In the rows, zero is written as 128.
Rotation paths and how fast each direction turns (degrees per step):
Each turn is a multiple of 5 degrees from 10 to 175, or 0.
Each row of a path follows its step; steps can be skipped.
path 1
step 0: [127 116 142 132 126 137 133 120 124 107 136 121 132 117 122 136 134 135
 121 129 130 125 123 123 147 127 114 122 122 134 131 117 125 122 135 132
 129 141 122 133 117]
step 1: [123 117 114 126 122 133 132 123 132 131 127 138 118 116 124 121 137 128
 134 144 128 139 119 130 123 119 139 129 131 128 124 133 138 120 121 123
 120 106 122 124 137]
step 2: [142 126 122 117 136 130 123 140 145 136 141 118 131 132 132 138 131 124
 140 125 112 132 139 134 128 131 109 126 125 118 134 130 123 130 133 138
 132 133 122 126 127]
step 3: [128 135 118 132 134 121 121 121 117 123 120 134 136 127 119 127 134 132
 124 120 130 123 133 125 125 123 143 141 129 124 131 118 127 108 119 137
 127 126 127 134 102]
step 4: [131 125 116 112 120 125 150 117 115 119 119 127 126 126 135 129 133 132
 133 127 120 138 127 131 133 120 122 129 127 131 126 132 133 141 132 127
 141 140 136 131 143]
step 5: [120 116 134 144 132 132 115 121 135 136 137 127 128 128 127 134 119 131
 122 120 121 134 144 137 136 110 136 122 133 116 128 141 128 119 129 115
 119 133 125 125 131]
step 7: [127 138 132 127 124 128 132 130 111 141 141 119 142 134 126 116 139 147
 127 122 137 125 141 123 125 124 124 124 136 130 128 129 135 142 121 133
 122 136 120 123 124]
step 10: [138 127 130 129 120 120 128 132 138 148 129 140 129 123 120 128 131 119
 134 140 126 138 121 124 122 119 120 120 141 126 135 138 141 125 118 142
 124 118 122 129 116]
step 11: [125 132 111 126 128 117 122 129 133 119 133 119 129 131 120 138 134 135
 141 129 122 121 142 135 120 145 125 135 115 130 128 120 118 131 114 133
 138 138 123 120 126]
step 12: [134 132 123 123 140 130 137 109 123 126 110 122 127 126 130 126 124 127
 134 116 137 126 132 118 146 118 140 123 144 127 126 131 122 121 125 139
 127 122 131 138 123]
step 13: [124 115 131 139 105 126 133 130 139 122 121 129 126 121 128 130 119 129
 127 127 114 139 129 129 121 115 119 137 127 124 120 131 136 134 127 120
 145 138 138 134 129]
Directions:
[126 129 130 123 128 125 125 131 131 133 129 131 129 131 125 127 127 125
 129 130 128 124 131 127 126 124 128 131 123 126 126 127 132 127 132 132
 128 128 126 129 129] -> 90
[128 125 131 128 130 128 125 124 128 127 129 129 135 128 129 128 129 132
 129 126 130 126 130 124 126 128 128 125 131 123 126 126 126 125 127 129
 121 131 126 127 131] -> 160
[129 130 125 124 124 126 131 128 130 126 130 129 126 126 129 125 126 129
 125 133 127 126 133 132 127 131 129 124 129 127 128 130 133 128 125 127
 125 131 129 126 129] -> 115
[131 128 123 127 127 125 127 124 132 126 125 129 128 128 134 128 128 127
 131 123 124 130 129 127 130 126 128 131 124 126 127 130 128 124 123 130
 129 129 128 129 127] -> 40
[126 129 129 126 129 127 125 129 126 128 128 123 127 124 128 130 128 125
 130 128 134 131 129 133 129 129 129 130 125 122 132 133 126 128 127 129
 128 129 127 125 132] -> 115
[130 127 122 128 130 130 124 125 131 132 127 123 126 128 125 129 129 123
 127 123 128 127 129 128 126 130 130 123 126 132 127 127 127 127 131 126
 125 132 129 130 130] -> 115
path 2
step 2: [137 137 125 118 120 126 131 138 129 121 138 137 135 111 118 116 116 140
 112 120 131 129 125 125 134 141 124 128 109 126 116 126 137 134 129 118
 120 119 119 136 129]
step 3: [113 131 115 144 115 123 115 134 120 124 125 125 137 117 126 127 137 115
 127 120 133 132 142 128 123 115 136 124 132 131 121 134 124 129 138 125
 142 147 128 126 115]
step 4: [121 129 140 124 122 134 134 134 118 123 116 137 129 120 124 123 114 119
 129 131 140 132 108 131 128 125 125 143 135 142 137 116 123 143 116 125
 120 123 113 134 132]
step 5: [128 125 124 149 132 129 107 121 143 120 132 137 126 119 119 128 118 122
 123 129 112 121 129 122 140 129 145 117 133 121 136 141 122 130 129 126
 124 125 124 116 128]
step 6: [127 115 151 123 120 132 137 134 129 111 134 123 122 124 138 140 119 120
 125 122 139 134 134 136 129 136 130 135 123 142 118 132 117 120 112 126
 134 127 141 126 121]
step 8: [130 122 118 119 136 121 132 115 131 112 124 155 132 122 138 126 120 143
 130 123 131 141 135 134 142 125 121 121 123 137 121 118 117 118 130 130
 125 125 135 132 131]
step 9: [128 145 130 119 115 131 130 132 134 138 129 118 143 124 131 133 126 126
 130 116 127 120 124 129 140 135 133 130 123 137 132 144 128 131 155 125
 120 141 131 130 114]
step 10: [125 124 133 126 132 121 131 134 113 116 128 148 132 131 120 112 133 138
 120 122 146 126 131 124 108 117 126 125 132 141 131 136 123 131 136 112
 135 123 122 120 135]
step 11: [131 132 142 134 120 124 119 118 131 122 108 132 131 108 120 122 139 131
 140 129 128 121 117 137 138 132 143 131 131 120 122 129 134 136 128 143
 123 146 122 126 128]
step 12: [120 135 133 139 124 128 123 147 128 116 131 132 112 135 121 119 109 124
 130 134 127 135 127 139 135 121 123 137 127 134 117 148 128 117 129 117
 121 114 128 129 129]
step 13: [124 122 131 123 114 145 121 120 136 135 128 132 132 121 138 117 129 125
 127 142 129 137 129 128 117 146 152 115 137 135 122 132 133 132 119 124
 144 133 126 125 120]
Directions:
[126 126 133 122 126 129 125 128 129 125 126 127 129 130 125 130 127 126
 133 125 125 131 130 129 130 127 126 131 129 126 130 126 131 130 128 126
 130 134 133 131 129] -> 140
[125 132 128 128 127 133 126 129 126 129 129 128 129 132 128 123 129 130
 129 125 131 126 131 126 130 131 126 127 126 124 131 130 123 126 122 133
 129 130 127 129 132] -> 0
[133 127 128 128 125 128 124 130 130 128 129 132 124 128 131 126 129 129
 128 128 130 131 135 129 127 127 130 127 128 125 132 122 128 126 129 128
 127 131 126 122 125] -> 140
